In the data rows, the value 128 means zero.
Here is a table of points, one per row:
[ 86 141 122 134 134 127 123 101 159 134 150 105 132  95 147 117  83  91
 133 178 132 115  95 104 115 105 121  96 142 116 115  99 125 108 109 100
 125 105 120 152 116 122 124 129 192 163 112 161]
[114 146 143 155 142 112 161  91 138  71 148 119 156  92 120 123 149 138
 115  98 112 178  99 173  98 131 103 138 139 138 126 131 165  88  85 130
 107  81  97 130 142 176  72 108 173 128  94 101]
[187 148 115 192 162  93 176  71  79 100 160 128 138  88 150 116 134  77
 136 143 169 184 119 168 110  92 132 185 131 105  69 116 152 139 137 141
 152 141 141  84 156 115  93  95 149 126 174 162]
[177 138 134  80 122 110 151  80 171 130 141 108 101  90 132 154 176 164
 111 134 166 155 128 182 133 144 139 148 170 139 130  81 137 139 112 118
 161 155 120  74 156 153  77 125  63 107 142 133]
[151 131 158  84 116 133 145 122 115  67  91 114 121  61 115 130 137 103
 128 145 136 152 130 117 167 113 146 151 142 107 115 120 158 139 105 102
 114 135 144 147 107 105 145 125  67 107  74 109]
[184 118 143 127 183  99 160 156 136 133 152 156 154 141 189 169 180 186
  72 137 146 182 110 108 144 178 168 128 167 175 152 109 165 158 139  98
  84 119 140 162  98 182 113 131 169 119  67 131]
[112 137 106  93 104 177 125 171 193 113 178 136  98 120 189 121 118  71
  77 145 103 126 102 126  93  98  65 157 144  77 112 130  86  89 155 114
 157 126 130 111 141 101 108 115  94 163 128 158]
[116 125 195 152 136 154 149  97  82 147 144 115 113  61  72 115 112 177
 115 126 177 136 119 108 132 122 132 157 135 120 165 107 188  76  93 116
  58  87 134 143  94 101  96  92 133  96 149  86]
[147 104 122  93 111 174  90 119 101  69 131 117 174 154  73  96 105 158
 103 146 112 119 111 127 130 150 118 129  81 165 144 181  97 148 189 156
 153 170 130  96  69 128 113 109  89 170 167 137]
[ 76  98  93 141 113 128 112 112  96  88 128  90  96 116  75 104 115  87
 106 144 120 133 140 128 150 152 126 142 143 108 164 136 114 139 103 123
 149 111 127 123 113 165 144 140  93 131 103  96]
[140  93 116 148 123 107 125 168 157 128 148 115 111 138 101  81 128 112
 149 101 137 142 136 101 100  96 100  80  97  81 116 103 121  82 130 129
 133 110 107 173 127 109 133 116 104 118 141 132]
[131 101 143  93 141 129 161 137 128 177  64 170 131 127 107 155 138 109
 163 178 122  88 144 120 138  76 171 104 102 114 176 132 185 152 144 139
  93 124 106 161 163 131 168 147 179 148 174 115]
[116 152 115 101 131 139 105 103 132 108 133 129  99 126 173 102  96 147
  98 163 179 159  97 179 127 117 144 136 109  98  99 137 139 145 155 146
 105 108 101 132 101  81 154 135  91 144  84 156]
[128 139 116 117 148 105  91 128 106 155 118 167 183 117  99 142 151 132
 123 108 126 120  80  84 175 198 163 132 181  58  89 139 113 115 132 171
 125 165 184 133  79  91 191 192  78  73 108 117]
[ 90 149 133 101 131 146 110 131  67 137  67 142 137 104  79 161 120 175
 119 123 130 146 151 144 161 129 141  69 138 135 107 124 100 150 110 133
 124 165 170 107 106 173 168 121  69 118  58 128]
[148 182 176 116  95  64 131 111  96 118 133  91 133 125  81 148 157 126
 160  89 116 153 121 148 149 124  85 135 107 162 181 172 127 184  97 143
 149 159 124  90 110 127  76 123  92 155 113  99]
[127 155 119 123 122 134 162 103 102 124 126 106 129 131 107 149 111 100
 135 135 110  70 112 125 109 142 124 143 143 122 121 113  98 144 101 130
 116  70 152 117 107  95 159  95 169  50 132 145]
[115  97 127 142 141 117 110 170 159 153 136 140  95 134 101 134  72 137
 109 111 110 137 188  81  88  64 126 111  97 122 112 138 131  63 117  94
 140 149 149 171 169 125  94  90  66 122 132 111]
[160 102 191 157 164 101 125 127 170 113 129 103 145  65 118 175 101 100
  81 156 153 142 159 122 156 132  88 116 119 151 114  92 140 190 135 110
 107  71 162 163 131 120 143 160 126 107 101  79]
[ 69 124 134 120 120  98 130 112  80 147  72 167 170  94  66 168 153 149
  93 159 122 134 127 142 129 159  82 137 154 173 150 151  91 121 162 170
 131 131 122 150  75 169  98 190  85 120 105 180]
[178 161 102 116 128  88 132 102 141 110 145 134 115  92  96 146 123  92
  79  60 159 147 123 118 127 151 140 122 165 173 125 136 120 166 130 127
 113 136  61 115 129  66  97  99 157 133 128 118]
[178 104 196 136  77 127 150 103 150 103 146 125 145 142  92  94 144 118
  56  86 165  95  87 136 151  95 146 132 140  99 115 116  96 144  92 109
 159 137 119 117 163 173 117 107 175 112 149 114]
[119 118 104 123 129 110 159 130 188 128 102 153 131  99  96 105 118 107
 141  72 121 122 112  90 126  91 131 119  92 120 138  82 108 129 157 100
 116  85 113 147 134 118 107  90 126 117  89 124]
[ 84 104 178 131 183 164 185 180 140 171  76 174 143 185  58 158 175 123
 184 190 180 113 179  85 125 164 173  80  97 177 159 118 177 150 127  79
  82 115 184 172 185  58 178 144 156 199 183  75]
[122 120 153  90  94 138 132 188 173 189 141 187 111 174 133 110 120  89
 109  68 130  85 193  76  75 108 140 159  91 121  67 116 190 111 142 108
 150 131  99 150 107 147 136 116 177 138 104 105]
[ 86 106 102 108 149 141 113 126  94 106  59  80 119 155 136  90  65 174
  87 128 122 142 114 139 167 138 156 160 120  78 120 157  84 110 144 168
 152 159 111 135 123  65  84 164 170 103 129 137]
[143 125  96 175  87 143 126 134 148 174 114 176 111 119 160 102  83 192
 125 122 104 189 176  65  66 102 113 135 102 153 197  90 184 132 101 101
 149  64 149 127 181 182 169 185  95 117 122  69]
[183  82 101 191 127 110 127 115 186 180  70 155 109 143 155  75  83 173
 140 130 136 145 168  84 109 151  85 126  68 133 176 103 159  98  89 105
 110 132  85 175 140 189 136 163 164 120 117 116]
[143 128 116  93 103 128 110 137 129  99 108  95 114 141  99 123 105 168
 163 116  99  86  92 118 102 135 125 146 127 142 101 141 136 110 188 189
 131 138 106 145 131 135 125  59  89 179 139 179]
[101 116  68 103 124  80 139  78  89 131 101 133 113 142  84 107  53 129
 117 147 115 143 129 160 156 125 140  90 161  61 148 189 136 105 155 130
 106 121 164  96 119 130 115 131 142 135 106 190]
[138 121 113 129 150 164 144 121  91  74 139 131  90 139 137 140 103 145
  87 109  69 118 155 114 138 190 113 139 116 145 123 100  89  57 134 125
 188 133  99  89 133  74 162 121 105 171 171 180]
[161 154 162 150 155 157 152  73 111 134 185 142 166 153 130 141 180 133
 102  65 141 182  82 178 128 161 141 177 143 124 128 111 165 185  74 144
 161 138  87 152 150  93  69 119 155 103 120 133]
[104  96 131  80 139 168  94 159 189 125 186 166 109 132 157  78 108 111
 137  89  94  70 160 104 111  71 144 115 112 132  83  97  79 161 153 141
 147 121 138  87 150 105 133 114 168 114 146 148]
[ 72  84 163 165 121 155 104 121 201 133  67 113 110 179 119 169 122 135
 123 111 150  74 114 102 151 122 163 108 152 125 115 148 106 154 137 136
  71 122 128 141 139 137 143 114  89  99 108 121]
[ 70 115 122  75  97 103 116 145 112 136  98 101 120 107 116  97 172 114
  90 115 131 136 100  91 101 114 155 134 131 122 105 124 118 155 104  87
 132 136 108 131 126  91 147  93 160 120 164 137]
[142 111 106  96  78 140  97 114  94  74 139 109 107  82 112 101 112 113
 137 155 100  89 106 121 138 147 141 147 109 112 128 155  68 155 185 150
 118 152  91 157  74 139 148 147 105 186 130 167]
[139 175 133 102 124 135 140  92 146  65 137  95 149 135 130 122 155 109
 146  82  97 115  97 176 110 144 103 182 129 140 116 120 168 190  94 121
 167 143 111 103 121 155  88 126  84 139 173 149]
[ 96 122 116 127  77  95 120 113 136 148 137  90  68 165 150 151 123  74
 136 109 124 144 109  98 109 117  84 158  82 151 109 101 115  65 154 151
 118 143 135  83 147 142 142 108 161 153 124 137]
[145 142 183 136 163  89 175  63 146 165 149 145 129  99 178  94 161 128
 142  95 137 177  98 104 139 177 166 177 131 171 170 105 167 131 126 117
 167  99  92 123 180 164  76  65 137 113 122 124]
[ 98  88  96 138 140  91 146 135 154 153 153 110 104 126 134 125  73 157
 165 164 135 176 145  72 147  79 173  87 118 133 118 130 108 133 114 102
 136 119  93 122  95 174 106 147 163 122 134 100]
[126 124 184 125 166  78 177  97 103 108 154 146 142 108 127  88 166 123
 151 100 178 173 113 190  79 158 148 155 124 179 151 127 163 101 118 138
 141 104 131 120 140 141 107 121 142 121 107 103]
[ 84 133 101 174 148 106 129 120 188 104 104 134 109 138 177 135 136  67
  91  94 128  73 140  99 144  93 109  78 111 116  81 129 107  81 120 113
 143 108 126 140 120 119 105 149 135 137 143 108]
[179 172  72 192 107 183  79 143 104 198 139  77 180 183 148 142 175 181
 179 117 122 154 166 161 186 101  80 183 180  68 180 177 134 180 178 170
 182 167 189  76  66 183 180 184 136 185 166 173]
[100 138  52 138 150 150 132 135  81 159 131 160 111 110  84 136 140 115
 105 107 133  90 123  82 129  69 143 148 130 173  87 126 121 101 129  92
 124 112 122 117 143 142 137 116 181 134  52 128]
[ 74 153 147 122 122 124  90 142  84  89  70 157 125 190 138 153 150 155
 146 162 175 105 118  68 133 131 124  90 104  61 139 122  94 105 133  66
  62 116 106 122 164 130 130 159  89  68 160 177]
[ 86 192 172 189 145 171  71 180  94  88 177  87  85 178 180  75  98 104
 153 139 135  67 127 134  76  99  89  81 138 148  94 151  94 125 187 116
 184 146  89 179 180 184 160 149 143 159 180 134]
[172 108 180 144 174  86 177 146 169 124 197 170 175 104 176 174 170 123
 152 190 171 164 101 162 185 175 180 112 173 191 161 110 176 113 100 114
 109 183 177 153  76 182 124 179  72  70 102 205]
[185  97 127 106 160  71 103 110 109 109 148 183 161 165 140 189 133 108
 103 152 139 158  95 177 147 131 122 136 174 126 135  91 139 166  93 129
 129 118 151 156 127 112 136 148  94  83  82  54]
[ 79 100 147 125  96 157 149 175 111 181 121 175  80 120 185  96  67 108
 151 107 136 103 185 116 111 115 124 101  88 178  89 105 140 132 133 134
 102 110 142 161 165 156 111 131 117 146 159 109]
[113 140 168 195 108 176  76 175 104  78 177  72  91 177 183  75 113  73
 159 157  71  77 109 116 104 103 137 140 120 110  93 158  79  94 176 170
 178 146 131 134 190  93 123 142 172 179 110 159]
[151 138 102  97 110 140  88 150  95 112 148 109 108 125 120 123 152 119
 154 172 101 118 126 149 133 150  99 112 135  77 118 175 143 118 159 170
 143  97 135  92 158 150  95 107 124 118 118 136]
[138 120  88 116 186 135  91 140  65 161  69  98 145  79 108 126 121 126
  99 168 106 146 102 102 136 132 120 109 147 140  85 133 112 130 107 148
 107  93  90  80 111 110 130 119 107 124 118 166]
[107  89 154  86 183 190 157 173 113 178  78 168 162 174 110 190 150 154
 184 173 179 103 177 174 101 192 185  78  65 172 165 176 171  63 109  64
  79 104 168 173 184 117 165 176 178 192 179  72]
[178 111 181 195 185  74 183 131 132 151 132 158 173  84 174 174 172 128
 120  91 147 126 112 184 156 178 183 113 172  88 186 112 139 184 136 124
  66 157 189 140 112 130 125 122  84  88 100 163]
[119  94 120 200 105 130 125 112 187 146 123 156 119  94 143  81 108 128
 152 119 117 116 140 154 117 105 128  79 104 131 138 101 135 111 111 107
 137 109 121 118  90  66 111  85 146 100 159 105]
[ 80  57 139 110 133 108 141 108 111 157 150 145  79 150 159 110  93 163
 185 131  91  84 141 106 101  93  71 142 175 134  93 105 123 118 117  84
 101 122 100 118 140  77 132 162 180 110 123 120]
[155 192 146 168 104 166 144 107 131 109 175 110 152 175  85 119 135  85
 146 143  85 125 153 161 124 101 164 171 145 108 119 130 109 143 116 116
 101 123  57  59 130 124 121 124  87 163 128 130]
[143 180  78 110  63 163  79  97  80 164  93  88 185 173 125 174 187 179
 180 153 152 191 149 158 174 147  67  49 177  73 171 170  90 143 184 177
 133 176 181  74  88 126 179 178 162 148 118 177]
[111 156 119 152 119  99  92 117 163 175 158 150 105  61 144 145 151 171
  94 139  75 171 158 154 109 141  80 173  54 161  85 156 125 164 103 133
 158 123 161 138 153 118 133 112 134 134 165 128]
[114 119 130  82 136 181 178 180 137 133 133 172 123 187 170  65  99  96
 123  63 110 162 156  87  77  95 100  73  97 153  98 130 138 106  96 153
 107 137 174 167 137 163 168 113 159 142 189 118]
[155 130  83  82 134  96 133 193 117 110 108 149 174 131 129 172 179 175
  59 182 163  58  92 172 175 145 180 139 180 165 167 146 140  78  89 164
 102 142 176 100  94  86 189 183 112  71 120 102]
[169 162  91  99  99 154 142  90 150 137 117  67 103 124 110 171 123  97
 137 156  60 120 125 153 109 155  87  98 107 152 119 143 113 188  98 144
 153 149 120 132 113 139  78 116 130 123  58  96]
[173 190  84  71 105 140  89 131 135 124 118  92 158 162  86 106 106 152
 175 154 161 116 130 173 183 100 143 158 178 115 137 126 117  62 130 123
 133 174 165 147  82 106 108 128 128 124 179 111]
[154 173 130 184  79 178  74 181 155  84 169  82 120  98 184 198 168 131
 187  69  78 135 144 155 108 191  80 183 155 130 192 184  75 149 178 178
 167 185  63  97 170 183 194  60 166 170 181 116]
[102 103  82 125 119  93 116 153 120 131 130  88 177 142 166 109 120 139
 143 151 119  65 129 115 139 117 172 133  63  89 141  83 140 155 108 137
 124 113 125 146 101  74 132 103  84  93 109  71]
Along one direction, these points spread out more than along any other. How many in every 100 of the points above lie lower along it than each point below? Answers are rounded to whole numbers. More than half of the points above lie lower than the first one.
[169 162  91  99  99 154 142  90 150 137 117  67 103 124 110 171 123  97
 137 156  60 120 125 153 109 155  87  98 107 152 119 143 113 188  98 144
 153 149 120 132 113 139  78 116 130 123  58  96] 38
[143 125  96 175  87 143 126 134 148 174 114 176 111 119 160 102  83 192
 125 122 104 189 176  65  66 102 113 135 102 153 197  90 184 132 101 101
 149  64 149 127 181 182 169 185  95 117 122  69] 75
[148 182 176 116  95  64 131 111  96 118 133  91 133 125  81 148 157 126
 160  89 116 153 121 148 149 124  85 135 107 162 181 172 127 184  97 143
 149 159 124  90 110 127  76 123  92 155 113  99] 15
[143 180  78 110  63 163  79  97  80 164  93  88 185 173 125 174 187 179
 180 153 152 191 149 158 174 147  67  49 177  73 171 170  90 143 184 177
 133 176 181  74  88 126 179 178 162 148 118 177] 11
[ 84 104 178 131 183 164 185 180 140 171  76 174 143 185  58 158 175 123
 184 190 180 113 179  85 125 164 173  80  97 177 159 118 177 150 127  79
  82 115 184 172 185  58 178 144 156 199 183  75] 63
[187 148 115 192 162  93 176  71  79 100 160 128 138  88 150 116 134  77
 136 143 169 184 119 168 110  92 132 185 131 105  69 116 152 139 137 141
 152 141 141  84 156 115  93  95 149 126 174 162] 28
[138 120  88 116 186 135  91 140  65 161  69  98 145  79 108 126 121 126
  99 168 106 146 102 102 136 132 120 109 147 140  85 133 112 130 107 148
 107  93  90  80 111 110 130 119 107 124 118 166] 35
[140  93 116 148 123 107 125 168 157 128 148 115 111 138 101  81 128 112
 149 101 137 142 136 101 100  96 100  80  97  81 116 103 121  82 130 129
 133 110 107 173 127 109 133 116 104 118 141 132] 82
[ 80  57 139 110 133 108 141 108 111 157 150 145  79 150 159 110  93 163
 185 131  91  84 141 106 101  93  71 142 175 134  93 105 123 118 117  84
 101 122 100 118 140  77 132 162 180 110 123 120] 85
[172 108 180 144 174  86 177 146 169 124 197 170 175 104 176 174 170 123
 152 190 171 164 101 162 185 175 180 112 173 191 161 110 176 113 100 114
 109 183 177 153  76 182 124 179  72  70 102 205] 0
[ 86 141 122 134 134 127 123 101 159 134 150 105 132  95 147 117  83  91
 133 178 132 115  95 104 115 105 121  96 142 116 115  99 125 108 109 100
 125 105 120 152 116 122 124 129 192 163 112 161] 80
[126 124 184 125 166  78 177  97 103 108 154 146 142 108 127  88 166 123
 151 100 178 173 113 190  79 158 148 155 124 179 151 127 163 101 118 138
 141 104 131 120 140 141 107 121 142 121 107 103] 22
[102 103  82 125 119  93 116 153 120 131 130  88 177 142 166 109 120 139
 143 151 119  65 129 115 139 117 172 133  63  89 141  83 140 155 108 137
 124 113 125 146 101  74 132 103  84  93 109  71] 52
[107  89 154  86 183 190 157 173 113 178  78 168 162 174 110 190 150 154
 184 173 179 103 177 174 101 192 185  78  65 172 165 176 171  63 109  64
  79 104 168 173 184 117 165 176 178 192 179  72] 51
[ 70 115 122  75  97 103 116 145 112 136  98 101 120 107 116  97 172 114
  90 115 131 136 100  91 101 114 155 134 131 122 105 124 118 155 104  87
 132 136 108 131 126  91 147  93 160 120 164 137] 66
[160 102 191 157 164 101 125 127 170 113 129 103 145  65 118 175 101 100
  81 156 153 142 159 122 156 132  88 116 119 151 114  92 140 190 135 110
 107  71 162 163 131 120 143 160 126 107 101  79] 25
